A single turn carries every row of the set below to another of its rows. Some are shown first; where does it send the rows asked next?
gimet: [ 0.17  1.12 -2.28  0.04 -0.77 -1.36  1.72 -1.64 -1.15  0.20  0.72  1.14
 -1.92  0.43  2.10 -1.26  1.61 -0.41  0.03 -0.46  0.91]
Busif: [-0.80  0.59  0.17 -0.87 -0.33 -0.84  1.33 -2.97 -0.82 -2.38  0.65 -0.53
 -2.62 -0.62  0.69 -0.58  0.65  0.21 -0.08 -1.40  0.57]
kered: [-0.19 -1.08 -1.83 -0.18  0.01 -0.62  2.36  0.54  2.06  2.09 -0.02 -2.43
  0.80  0.01 -0.22 -0.25 -1.42  1.12  1.50 -1.97  0.82]
Lezi: [-0.46 -2.49  1.37  0.13  0.42 -0.25  3.35 -0.08  1.61  2.55 -0.29 -2.60
  0.26  0.39 -0.66 -0.66 -0.97 -0.56  1.73 -1.80  1.25]
Luf: [-0.37 -1.53  1.74 -0.43  0.50  1.72 -1.74  0.01  2.18  1.37 -0.98 -0.34
  1.25 -4.76  1.17 -2.03  0.03  0.99 -1.46 -0.03  1.26]
nev: [ 0.49  1.14 -1.39 -0.69 -0.63 -2.21  1.93 -1.31 -1.84 -0.87  1.49  0.44
 -1.30  0.49  0.24 -0.37  0.55  0.59  0.58 -1.02  0.61]
zuzuz: [ 0.64 -0.70  0.19 -1.39 -1.12  1.39 -2.09 -0.79  2.77 -0.78  0.82 -0.62
  1.67 -2.14  0.81 -1.64 -0.18 -0.24 -0.61 -1.15  0.15]
Bibo: [-0.72 -1.12  1.45 -1.68  3.81 -0.26  0.93 -0.14 -1.92  1.64 -2.38 -0.31
 -0.12 -3.47 -0.40 -2.44 -0.55  2.63 -1.59  0.62  1.03]
futul: [-0.98  0.59  0.73 -0.69  0.30  1.16 -1.99 -0.93  1.01  0.30 -0.65  0.48
  0.71 -4.08  2.44 -2.94  1.19  0.17 -1.56  0.35  0.69]
sunul: [ 0.74 -0.66  0.34 -0.21 -0.78 -0.82  2.19  0.23  2.61  1.37  0.06 -1.89
  0.70 -0.13  0.46 -0.98 -2.62  1.43 -0.04 -2.40  3.10]
lizif: [ 2.02 -3.46  2.19 -0.57  2.56  0.49  1.44 -0.23 -1.51  3.17 -0.38  0.86
  0.07  0.07  0.34 -1.79  0.36 -1.64 -0.61  0.03  1.31]
Dal: [ 2.26 -3.59  1.63  0.94  2.17 -0.60  0.52  0.00 -1.28  3.22  0.54  2.03
 -0.36 -0.83  0.26  0.51 -0.74  0.31 -0.95 -0.87  1.26]
gatul: [ 1.51 -3.63  2.34 -0.83  3.06  0.90 -0.30 -0.94  0.10  2.22 -0.86  0.83
  0.11  0.16  0.42 -1.25 -0.93  0.50 -1.44 -2.10  0.54]
sedod: [ 0.81 -2.19  0.92 -1.25 -1.18  0.92 -1.74  0.04  2.52 -0.02 -0.66  0.21
  0.87 -2.73 -0.03 -2.01 -0.19  1.11 -1.95 -0.23  1.53]
gonag: [-0.82  0.55 -0.49  2.14  2.70  0.39  1.41 -0.98 -1.20  2.29  0.84 -1.12
 -0.27 -4.51  2.82  0.17  0.68 -0.58  2.14 -0.01  0.19]
karab: [-1.16  0.20  0.33  0.38  2.80 -1.35  2.33  0.86 -2.33  3.27 -1.62  0.46
 -0.31 -3.53  0.39 -1.36  0.07  2.95 -0.90  0.64  1.33]
rog: [ 1.07  0.60  0.58 -0.80  2.17 -0.67  1.20  0.61 -2.28  1.55 -1.11  0.31
  0.06 -4.05  0.54 -2.65 -0.84  2.21 -2.02  1.59  3.54]
siv: [ 3.50 -3.61 -0.27 -0.11  2.33  0.45 -0.35  0.00 -0.80  2.81  0.92  1.13
  0.54 -0.61  0.23  0.06 -0.71 -0.75  0.09 -0.32  0.89]
Gobo: [-0.31  0.04  0.10 -0.61 -1.44 -1.34  2.98 -1.60 -1.09 -0.68  0.42 -0.30
 -2.11  0.73 -0.06 -1.56  1.27 -1.21  0.57 -0.09  1.15]
Baso: [-1.05 -1.94  1.47 -0.34  0.38 -0.42  1.65 -1.45  2.82  0.75 -0.44 -2.24
 -0.76  0.19 -0.31 -0.19 -1.54  1.12  0.59 -3.25  0.98]
nefa: [-1.29  1.31 -0.36 -1.43 -0.96  0.80 -1.08 -0.85  2.07 -0.61 -0.20 -0.99
  1.18 -3.15  1.53 -2.68  0.59  0.68 -0.73 -0.66  0.31]
genag: [ 0.12 -1.19 -0.86 -0.10  1.22 -0.76  2.01  0.74 -1.57  2.54 -1.75  0.39
 -0.80 -3.93 -0.54 -1.18  0.24  2.68 -0.86  1.99  2.65]
mon: [-0.92 -0.62  0.99 -1.01  2.61 -0.51  3.36  0.54 -2.34  2.37 -1.90 -1.00
 -0.37 -3.21 -0.67 -2.79  0.60  0.99 -0.05  1.69  1.62]
delek: [-0.44  2.51  0.38  1.06  2.23 -0.09  1.20 -1.05 -1.04  0.32  1.12 -2.39
  0.35 -4.70  2.51 -0.97 -0.90 -0.31  1.30  0.04  1.80]
Bozuf: [-0.84  1.67 -0.20  1.23  3.42 -0.64  1.08 -1.23 -2.20  1.35  1.27 -1.04
  0.65 -3.06  2.54  0.03  0.15 -0.51  1.78 -0.91 -0.58]
Dop: [-1.46  0.98  1.29 -0.07  3.61  0.54  0.57 -2.29 -2.13 -0.61  0.07 -1.91
 -0.38 -4.40  1.59 -0.75  0.14 -0.19  1.03 -0.21 -0.45]
Zesu: [ 3.33 -2.34  2.18  0.20  3.02  0.58 -0.22  0.17  0.00  2.91  0.58  0.31
  1.55 -0.98  1.41 -1.04 -1.90 -0.47 -1.11 -1.03  2.51]
Dofe: [ 1.43  1.73  0.00  0.03 -0.87 -1.24  0.92 -2.14 -0.46 -1.38  1.83  0.09
 -1.17 -0.19  2.01 -1.05 -0.24 -0.83 -0.14 -1.30  2.44]
Ruv: [ 0.07 -1.92  0.10  0.88  0.12 -1.34  2.10  0.20  1.58  1.83  0.76 -1.87
  0.43 -0.39 -1.18  1.44 -1.90  1.52  1.90 -2.50  0.93]
ded: [-0.76  0.36  1.16  0.59  2.36  0.49  2.06 -1.67 -2.32  0.74  1.03 -2.09
 -0.28 -3.18  1.54 -0.73  1.20 -2.21  2.40  0.31 -0.19]

Ruv -> karab
Lezi -> mon
delek -> sunul
Where do these go?
gonag -> kered
nefa -> sedod
Dop -> Baso

